Each path below is one point turned by a fixed rotation once a step. After each direction that follows a path, write how fast that rotation turns it, in degrees a step (0 if it stays still).
Each turn is a multiple of 5 degrees from 10 to 175, or 0.
Each row of a path follows its step; steps can be skipped.

step 0: [-116 -105 41 -179 26 76 216 -125 -21 -214 -25 -154 -50 -88 -66 -427 74 -221 25 82 -245 -24 -127 -47 -32 -257 -25 -41 4 105 79 40 -237 136]
step 1: [174 77 49 90 77 80 197 -43 -286 -75 6 -64 -210 232 -177 159 -17 -19 180 -15 -39 149 21 -149 206 71 -80 192 -303 -182 -125 84 47 -181]
step 2: [-51 163 -65 -169 -237 -254 -239 -116 -133 285 33 -177 -128 98 87 -159 -91 -30 85 175 46 161 -94 -20 -149 197 70 110 52 162 196 -127 58 -56]
step 4: [193 -43 182 41 115 -165 133 156 -8 308 -14 -126 83 -56 -232 108 96 50 176 -45 -49 48 224 120 -12 143 -147 89 170 -249 -34 106 -136 -255]
step 5: [-232 -48 100 -187 -15 -76 -194 -303 134 137 -124 58 78 183 51 141 46 -31 56 100 237 -60 152 -33 -59 -90 132 -231 -106 172 263 71 -135 -146]
step 6: [15 77 114 99 148 238 140 101 172 -144 56 -110 284 62 96 -216 209 -126 86 -259 84 250 -91 63 -262 -140 106 5 -127 34 -138 -79 18 -22]
step 7: [107 11 -38 -20 11 57 123 13 -332 160 112 -44 357 -50 125 359 -9 133 75 70 -66 -108 123 -98 80 -68 -162 86 14 8 -15 -252 132 -217]
step 8: [-113 -230 -6 -249 -21 -209 -316 -26 -65 -183 -157 51 100 -91 57 -199 -283 -87 -244 -176 152 56 53 -27 -56 2 -20 -70 33 147 11 -108 32 -204]
step 9: [-76 -66 -222 140 4 -11 123 196 -85 -133 29 -101 -72 -205 6 0 208 32 181 -403 137 -205 -174 -96 -135 -95 -74 -148 -171 -188 -27 84 -9 99]
step 10: [30 -120 29 -2 -104 -208 61 -123 -109 102 -142 74 232 -123 -158 97 76 262 160 4 -37 138 -55 -112 365 178 82 131 69 43 -53 -205 -223 143]
Directions:
[68 82 90 29 -59 -1 -29 89 -54 -3 -26 -10 4 -29 -27 19 86 6 27 3 32 -61 -33 90 60 -57 -4 49 -69 -95 -35 -10 30 -27] => 130
[-38 21 110 20 63 -16 -46 65 19 -81 -23 -3 120 11 21 72 6 61 -15 -51 -27 -50 45 -40 -82 -34 -44 -9 14 76 34 -6 57 8] => 35
[45 4 22 26 8 7 104 97 -28 13 32 20 24 -18 74 -9 -23 -82 -10 -84 -83 47 16 -42 -7 -25 56 -67 -62 -61 33 59 -26 84] => 125
[5 -17 -3 1 65 56 16 16 -82 6 16 105 43 -48 -37 -28 12 69 83 51 -83 11 21 -57 23 -54 44 60 83 -7 -74 61 -30 -53] => 115
[-35 33 -80 -27 37 -85 61 -21 -46 -14 35 -27 -35 -19 76 -3 138 12 -21 39 -62 -91 62 46 -14 22 26 -47 -37 51 -27 40 44 -39] => 170
[14 21 -10 75 28 -23 -105 -58 0 -3 -50 -57 -71 73 -4 14 35 65 64 -91 -27 3 -31 -78 -8 -22 98 -41 -63 -7 -11 34 -67 -26] => 90

step 0: [38 -53 89 82 334 44 -84 177 82 -124 11 -33 41 -54 92 -24 193 -202 45 240 149 -61 1 138 -78 97 70 39 224 172 -156 130 -5 165]
step 1: [59 -83 215 30 -43 63 -86 17 275 -192 157 305 31 25 219 -112 97 31 -23 107 70 89 -95 147 -49 89 -97 247 37 104 -59 118 -55 -112]
step 2: [24 -120 174 8 -124 -145 -108 -23 188 26 -56 28 91 -111 174 99 -85 215 -6 -211 -61 -40 -46 -45 -96 -150 31 356 46 133 -204 -106 -89 -129]
step 3: [58 -177 -49 17 53 -70 102 314 31 -115 -56 -107 -8 -108 -33 208 -50 -71 -42 -37 -79 49 118 -60 0 -333 93 175 134 131 -236 -88 -38 164]
step 4: [95 27 36 86 121 -19 164 257 52 -34 0 151 51 -30 4 40 -11 -236 -19 159 122 53 62 93 7 243 33 72 211 118 -289 46 -30 262]
step 5: [55 -20 265 95 113 -21 92 -94 142 -179 311 131 83 2 144 -74 78 84 -77 156 155 -116 -41 89 -39 197 34 161 -73 92 -250 40 -91 -56]
step 6: [154 12 61 54 103 -49 -217 -34 139 -20 174 34 73 -178 313 142 -27 126 31 -68 -14 -3 19 62 -101 -264 -33 190 14 101 -141 -62 -176 -226]
step 8: [23 14 136 41 -64 -72 236 184 47 -52 -3 132 63 -82 -14 -37 -50 -89 -221 94 163 101 -4 -112 71 28 -139 212 243 143 -160 34 27 332]
step 9: [88 80 175 -5 149 -20 156 -85 147 -111 234 82 66 -221 -89 42 50 -28 -241 -58 78 -150 8 134 -54 190 59 154 35 152 -278 -124 49 -27]
step 10: [145 -23 -14 122 62 91 -52 75 98 -152 284 124 85 -100 205 150 -159 -24 -43 -83 12 -4 187 134 -51 -118 118 27 -159 74 -166 -85 -241 -196]
Directions:
[-30 -26 30 5 44 -14 -51 -56 -19 81 -119 -49 44 -27 5 22 -10 -19 17 -58 -25 -136 -19 60 -60 114 7 -9 40 29 -52 -14 3 15] => 160
[68 47 0 119 -71 -35 41 39 17 -22 -32 -47 -29 16 64 65 41 -68 25 -84 40 -60 -63 9 -25 -87 55 -70 -33 21 25 -7 27 -15] => 95
[77 6 52 -17 45 114 62 41 -4 71 49 -29 60 54 -20 -58 -18 -38 4 -83 0 6 -13 -25 -57 -43 17 83 32 50 -43 96 -31 -34] => 0
[29 -77 -92 -31 5 -77 14 -123 -4 -15 24 13 -41 -6 27 -13 -50 6 -17 -77 -20 20 -39 23 38 -15 99 15 39 34 28 26 -126 -44] => 90
[-20 -17 2 -4 -3 -38 8 -15 -36 -41 -99 38 -3 23 48 26 -83 -15 -20 8 -44 -13 4 -69 -41 -76 -41 35 42 -132 -61 60 47 -112] => 80

step 0: [73 -136 -164 183 -193 -15 97 -69 163 155 137 -74 141 92 -68 -91 -70 284 119 -44 34 -8 193 95 26 -47 -39 334 -131 125 67 220 230 -79]
step 2: [-102 -128 93 -137 -204 -192 30 -39 -42 12 -58 47 9 -102 197 80 -47 176 -206 92 144 -196 206 -108 45 -171 -199 286 -89 -137 251 103 129 -67]
step 3: [91 -138 82 -43 -244 23 75 -224 45 -24 -88 58 10 95 13 119 -193 190 117 -157 66 248 109 36 126 68 296 113 -275 223 69 131 11 -144]
step 4: [-7 32 24 222 -13 27 -137 -199 27 -66 -68 179 -22 -90 -264 -79 211 152 46 -9 76 -43 55 -138 -90 49 33 391 7 -183 287 95 184 -124]
step 5: [-129 102 194 -55 -164 -138 -31 -332 -137 -26 141 -84 1 75 128 358 -92 48 -15 164 157 18 146 -5 -126 -66 -15 139 -296 -55 75 -131 63 -28]
step 6: [-72 -245 75 34 -245 34 106 208 -1 -77 -1 17 -118 -25 63 -65 151 288 163 117 32 23 244 51 76 39 187 340 -123 179 132 47 117 -49]
step 7: [152 -4 103 -38 -17 -9 -142 -444 207 -68 -77 -41 -43 -11 -118 313 237 236 46 -8 -102 52 165 -73 -13 66 179 -17 45 -77 171 59 85 -80]
step 8: [-150 -164 -71 -33 92 -119 140 -195 -99 78 -49 23 17 -122 56 181 109 -93 -63 194 -1 43 92 30 42 -57 -115 523 -191 -57 104 -57 165 -100]
step 9: [-198 -83 236 180 -134 -26 25 -89 124 45 81 -89 -26 108 183 53 106 325 80 -87 -9 298 71 -61 130 -167 197 -7 -263 50 9 -48 134 -130]
step 10: [-55 -38 55 -143 -110 -79 42 -144 186 -68 3 83 -22 -237 -198 53 147 172 247 122 -64 -163 27 -115 -69 15 25 208 112 21 35 60 302 -356]
Directions:
[101 -62 -25 -131 -15 0 -18 2 18 -20 -161 24 -54 2 0 19 14 10 -59 -5 -34 -3 24 41 86 57 -5 -20 3 -1 48 22 -51 -9] => 85
[29 -34 46 -38 -60 -69 2 -116 32 -12 33 -72 -26 18 -41 8 -53 8 -14 22 -22 -59 -2 -5 -34 -3 -156 -55 51 -3 -34 54 77 11] => 140
[-23 -97 19 86 -49 43 116 59 -54 59 8 -56 -24 64 13 10 -19 18 -52 -8 -2 -12 1 40 22 45 -33 -48 -116 62 -9 41 -27 -49] => 120
[-38 -20 45 -28 -22 -33 -34 -28 0 93 -30 -55 86 -62 22 -119 -84 -35 28 -59 50 -58 22 8 15 59 58 -20 -6 -85 21 23 -24 -67] => 35
[-7 19 48 -18 20 -51 0 -48 10 4 -22 -17 -7 92 -26 80 -7 -112 51 24 78 57 17 31 -15 -66 77 -95 31 72 24 27 -44 -80] => 170
[42 -74 -19 2 36 17 -9 9 56 76 101 -56 20 -8 37 41 55 -33 9 41 -11 -27 121 90 -10 30 37 -8 48 -11 49 8 -14 118] => 55
[31 26 84 38 -30 -9 -32 -10 -24 27 -12 -25 -18 -34 -41 -57 36 62 82 -103 -37 6 -42 121 70 -54 6 27 39 115 -1 6 -7 45] => 120
